Named turns come first, each shown by rows before and after it. Which turns, in which order, take the first row of each pair that follows to the second? Write the first one first, as in the answered first pair.
Fikig (before -> after):
.33 -.06 -.08 .22 .21 .07 .06 .00 .01 .33 .08 -.14 -.52 -.12 -.05 -> -.15 -.21 -.22 .12 .02 .22 -.04 -.17 .06 -.16 .04 -.34 -.33 -.23 .34
-.06 .05 .22 -.05 -.13 .01 .11 .04 .06 .13 .01 -.15 -.21 .12 .19 -> -.04 .03 .21 -.02 -.12 -.03 .11 .05 .08 .16 .01 -.16 -.23 .09 .18
.07 -.02 .01 .14 .06 .07 .02 .11 -.09 .06 .09 -.07 -.17 -.08 .05 -> -.06 -.02 -.04 .07 -.01 .13 -.01 .07 -.09 -.07 .08 -.11 -.10 -.07 .16
.10 -.03 -.02 .00 .05 -.11 .10 -.09 .07 .03 -.10 .07 .10 .04 .02 -> .08 -.09 -.03 .00 .04 -.12 .08 -.09 .09 -.01 -.07 .03 .11 -.01 .04
des (before -> after):
.12 .12 -.11 .18 .18 .28 .16 .37 -.30 .00 .21 -.08 -.27 -.07 .05 -> .16 .15 -.09 .18 .20 .26 .16 .38 -.32 .05 .20 -.07 -.28 -.04 .02
-.06 .19 .02 .03 -.03 .25 .06 .21 -.20 -.02 .12 -.06 -.18 .05 .11 -> .03 .03 .00 .16 .05 .12 .01 .22 -.08 .02 .17 -.12 -.29 -.16 .08
.20 .03 -.01 .16 .15 -.04 -.03 .10 .15 -.05 .25 -.12 .06 -.17 .14 -> .28 .25 .07 .03 .13 .01 .03 .09 .04 .10 .14 .04 .15 .13 .00
-.09 .15 .00 -.25 -.01 .02 -.02 -.04 -.12 .02 .07 .08 .07 .21 -.05 -> -.20 -.11 -.08 -.10 .01 -.03 -.10 -.04 -.01 -.17 .17 -.10 -.03 -.12 .12
gote (before -> after):
.13 -.15 -.05 .17 .05 .07 .11 .06 -.17 -.04 .16 -.08 -.19 -.23 -.02 -> .06 -.20 -.05 -.06 .02 -.16 .07 -.27 .08 -.11 -.08 .04 .20 -.10 -.10
.24 .23 .13 .06 .06 .10 .06 .07 -.14 .12 .13 .06 -.17 .09 -.12 -> .07 -.13 .03 .14 .07 -.08 -.07 -.08 .15 -.14 .16 -.13 -.13 -.29 .07
.10 .05 .02 .05 .14 .03 .10 .15 -.02 .08 .16 -.09 -.09 -.06 -.04 -> .02 -.09 .00 -.05 .13 -.12 .02 -.04 .18 -.05 .08 -.11 .10 -.12 -.03
Then:
Each pair is 2 to 3 turns apart.
.03 .14 -.02 .00 -.03 .08 .03 .03 -.17 .08 .09 .05 -.04 .21 -.14 -> -.08 -.05 -.08 .14 -.02 .09 -.04 .07 -.10 -.06 .19 -.12 -.17 -.05 .02 -> des, Fikig, des
-.23 .02 -.06 .15 -.05 .29 -.03 .15 -.13 -.16 .10 -.21 -.20 -.11 .27 -> .25 .12 .09 .19 .15 .01 .06 .20 -.08 .33 .06 .04 -.27 .01 -.17 -> gote, gote, Fikig
.14 -.13 .04 .05 .02 -.23 -.11 -.04 .13 .05 .01 -.09 .03 -.11 -.15 -> -.05 -.16 -.03 .09 -.05 -.06 -.12 .01 .07 -.13 .06 -.21 -.02 -.19 .07 -> gote, des, des
.04 -.01 .06 -.04 .08 -.06 -.02 -.11 .02 .05 -.08 .10 .15 .12 -.01 -> -.09 -.13 .01 .04 .07 .01 -.06 -.07 .03 -.11 .01 -.05 .04 -.05 .15 -> gote, des, gote
.34 -.24 .11 .08 .17 -.47 -.05 -.10 .31 .23 -.08 .05 .06 -.16 -.25 -> .36 -.22 .08 .27 .19 -.32 -.02 .11 .17 .27 .10 -.05 -.22 -.30 -.19 -> gote, gote
.07 -.12 .07 -.08 .16 -.24 .01 -.15 .15 .10 -.33 .01 .01 -.06 -.24 -> -.01 -.24 .02 -.01 .16 -.23 -.03 -.13 .19 -.02 -.27 -.10 -.06 -.21 -.14 -> des, Fikig, Fikig
-.06 -.05 -.23 .21 -.11 -.04 .00 -.06 .05 -.18 -.06 -.19 .13 .02 -.10 -> .05 .13 -.17 .17 -.09 .02 .08 .00 -.07 .00 -.07 -.06 .10 .20 -.23 -> des, Fikig, gote
-.01 .37 .17 -.19 -.34 .07 .13 -.07 .00 .01 -.12 .27 .31 .24 .08 -> .04 .36 .20 -.18 -.33 .04 .14 -.08 .01 .06 -.12 .30 .30 .25 .03 -> des, des, des
.05 .17 .05 -.14 -.04 -.07 .01 -.07 .03 .06 -.09 .11 .18 .12 -.11 -> -.10 .16 -.02 .02 -.08 .19 .00 .16 -.13 -.06 .09 -.07 -.06 -.04 .12 -> gote, Fikig, Fikig
.18 .02 .02 .04 .00 -.06 -.07 -.16 -.03 .07 -.08 -.12 .08 -.02 -.08 -> .10 .14 .00 .04 -.07 .12 -.04 -.09 -.17 .02 -.07 -.13 .04 .06 .01 -> gote, des
-.05 .27 -.01 -.07 -.15 .24 .04 .03 -.20 -.01 -.04 .08 .08 .32 -.01 -> -.11 -.25 -.09 .13 -.05 -.05 -.13 -.07 .17 -.22 .05 -.18 -.02 -.26 .14 -> des, des, Fikig
-.20 -.20 -.04 .14 .03 -.05 -.21 -.12 -.04 .12 .07 -.11 .15 -.13 .09 -> -.23 -.06 -.01 .01 -.03 -.02 -.18 -.19 -.09 .14 -.03 -.02 .28 .07 .04 -> des, Fikig, Fikig
.04 .25 .06 .07 -.09 .29 .05 .21 -.18 .13 .13 .06 -.17 .20 -.04 -> .29 -.02 .14 .09 .08 -.18 -.03 .01 .18 .27 .05 .11 -.06 -.01 -.28 -> gote, des
.10 .07 .14 -.15 .07 .00 .06 -.13 .01 .17 -.12 .10 .22 .25 -.11 -> .21 -.03 .11 .15 .16 .06 .08 .15 -.06 .24 .11 -.05 -.18 -.06 -.06 -> gote, Fikig, des
.15 .20 .06 -.14 -.09 .05 .13 -.08 -.19 .21 .16 .25 .00 .28 .08 -> .23 -.18 .02 .11 .04 -.18 .05 -.07 .07 .17 .29 .06 -.21 -.21 .12 -> des, des
-.16 -.14 -.12 .09 .02 .17 -.05 .12 -.03 -.26 .10 -.29 -.11 -.32 .20 -> .22 -.20 .01 -.01 .19 -.31 -.05 -.13 .25 .06 -.08 -.04 .12 -.24 -.22 -> gote, Fikig, Fikig
.10 -.01 .08 .07 .01 -.10 .07 .02 -.04 .06 .15 -.05 -.22 -.10 -.02 -> -.06 -.10 .05 -.06 -.06 -.17 .01 -.17 .10 -.11 .03 -.07 .01 -.10 .08 -> Fikig, gote, des
.24 -.09 .29 .31 .10 .10 .07 .27 -.17 .08 .01 -.06 -.27 -.32 -.23 -> -.15 -.05 .24 -.19 -.11 .04 -.02 -.22 .00 -.30 -.37 .04 .44 .05 -.10 -> Fikig, gote
-.14 .12 -.07 .11 -.09 .31 .01 .21 -.28 -.15 .19 -.12 -.03 .08 .11 -> .17 -.23 .00 .17 .13 -.30 -.08 -.05 .19 .02 .10 -.07 .11 -.20 -.21 -> gote, des
.27 -.22 .13 .06 .25 -.33 .01 -.15 .44 .16 .01 -.04 .09 -.24 -.24 -> -.08 .08 .00 .22 .05 .41 .11 .32 -.13 -.06 .29 -.25 -.34 -.17 .20 -> des, gote, Fikig
-.21 .07 -.09 .03 -.26 -.03 .11 -.19 -.19 -.23 -.13 .08 .44 -.22 .17 -> -.21 .17 -.09 .03 -.28 .08 .16 -.12 -.30 -.21 -.10 .09 .37 -.18 .18 -> des, gote, des
-.07 .00 -.08 -.05 -.07 .02 .02 -.06 -.08 -.09 -.08 .01 .10 .05 .12 -> .10 -.02 -.06 .10 .03 .00 .05 .10 -.11 .07 .04 .01 -.11 -.04 .04 -> des, gote, gote
.20 -.06 .16 .04 .02 -.14 .03 .00 .01 .18 -.02 .09 -.13 .01 -.09 -> -.10 -.18 .06 .05 -.10 .00 -.03 -.02 .01 -.13 .04 -.09 -.14 -.12 .19 -> des, des
.00 -.17 -.07 .12 -.02 .14 .21 -.17 -.02 .10 -.23 .05 .07 .18 .13 -> .10 -.23 -.07 .24 .06 .10 .22 -.08 .00 .18 -.15 -.01 -.10 .06 .10 -> Fikig, gote
.36 .11 -.06 .04 -.23 .05 .07 .27 -.22 .31 .35 .18 -.26 .12 -.08 -> .26 .01 -.03 -.29 -.26 -.28 .00 -.18 .12 .18 .03 .32 .31 .28 -.16 -> gote, gote
-.17 .32 -.01 -.21 -.16 .22 .17 -.13 -.17 .02 -.13 .06 .23 .39 -.02 -> -.03 .02 -.07 .27 .00 .25 .14 .22 -.17 .07 .24 -.23 -.36 -.22 .09 -> gote, Fikig, des
.42 -.17 -.14 .09 .10 -.23 -.03 -.24 -.07 .31 -.02 .04 .00 -.05 -.25 -> .00 -.37 -.30 .11 -.04 -.07 -.13 -.29 -.02 -.15 .03 -.23 .03 -.28 .16 -> gote, Fikig
-.25 -.23 -.25 -.05 -.15 .30 .06 -.28 .09 -.09 -.10 -.14 -.19 -.18 .25 -> .24 .01 -.06 -.10 .02 .09 .18 -.25 .05 .43 -.21 .19 -.18 .13 -.24 -> gote, Fikig
.29 .11 .02 .17 .11 -.11 .03 .18 -.13 .30 .17 .04 -.22 -.07 -.23 -> -.28 -.07 -.15 -.12 -.12 -.06 -.13 -.21 .07 -.32 -.03 -.11 .26 -.07 .18 -> gote, Fikig
.22 .10 .01 .26 .09 -.06 .00 .20 .12 .49 -.14 .18 -.06 .30 -.31 -> .08 -.20 -.04 .16 .08 -.32 -.12 -.10 .45 .25 -.28 .10 .19 .12 -.23 -> gote, gote
.33 -.08 .09 -.02 .16 -.31 -.04 .01 .13 .22 .03 .16 .07 .04 -.34 -> -.02 .29 .03 -.18 -.07 .22 .05 .14 -.27 .04 .03 .14 .10 .39 -.08 -> gote, des
.10 -.08 .03 .08 .09 .07 .03 .06 .06 .12 .06 .02 -.10 -.24 -.06 -> -.05 -.09 .01 -.10 .01 .01 .00 -.14 .16 -.02 -.08 .04 .18 -.15 -.01 -> gote, Fikig
-.31 .00 .09 -.26 -.05 -.17 -.09 .09 -.07 -.10 -.07 .20 .04 -.09 .18 -> -.32 -.01 .07 -.21 -.05 -.13 -.11 .15 -.11 -.12 -.01 .17 -.03 -.14 .22 -> Fikig, des
-.29 -.06 -.21 .03 .05 .17 .14 .13 -.10 -.35 -.05 -.07 .08 .01 .14 -> -.23 -.10 -.20 .14 .10 .18 .14 .23 -.12 -.28 .03 -.11 -.06 -.10 .12 -> Fikig, des
.33 .09 -.07 .20 .04 .02 .19 .20 -.11 .13 .17 .03 -.13 .01 -.26 -> .27 .05 -.05 -.03 -.01 -.19 .15 -.10 .10 .07 -.06 .14 .25 .14 -.34 -> gote, gote
.29 -.04 .12 -.04 -.07 -.34 -.03 -.17 .21 .13 -.26 .25 .31 -.03 -.31 -> .00 .31 .01 .09 -.27 .42 .10 .31 -.39 -.03 .02 .08 -.11 .10 .09 -> des, gote
-.15 -.21 .08 -.14 .12 -.21 -.04 -.23 .24 -.01 .08 .12 .19 -.01 -.02 -> -.06 -.21 .10 -.12 .17 -.25 -.02 -.20 .24 .08 .11 .16 .15 -.01 -.09 -> Fikig, Fikig, Fikig
.24 -.04 .09 .22 .09 -.13 .03 .18 -.02 .26 .11 .00 -.22 -.20 -.12 -> -.10 .28 .06 -.16 -.16 .17 .05 .03 -.21 .03 -.11 .10 .17 .30 .02 -> Fikig, des, des
-.01 .19 -.01 -.15 -.06 .16 .08 .00 -.18 .05 -.03 .07 .10 .18 .01 -> .20 -.03 .01 .10 .09 -.01 .05 .11 -.06 .18 .13 -.02 -.15 -.16 -.08 -> gote, des
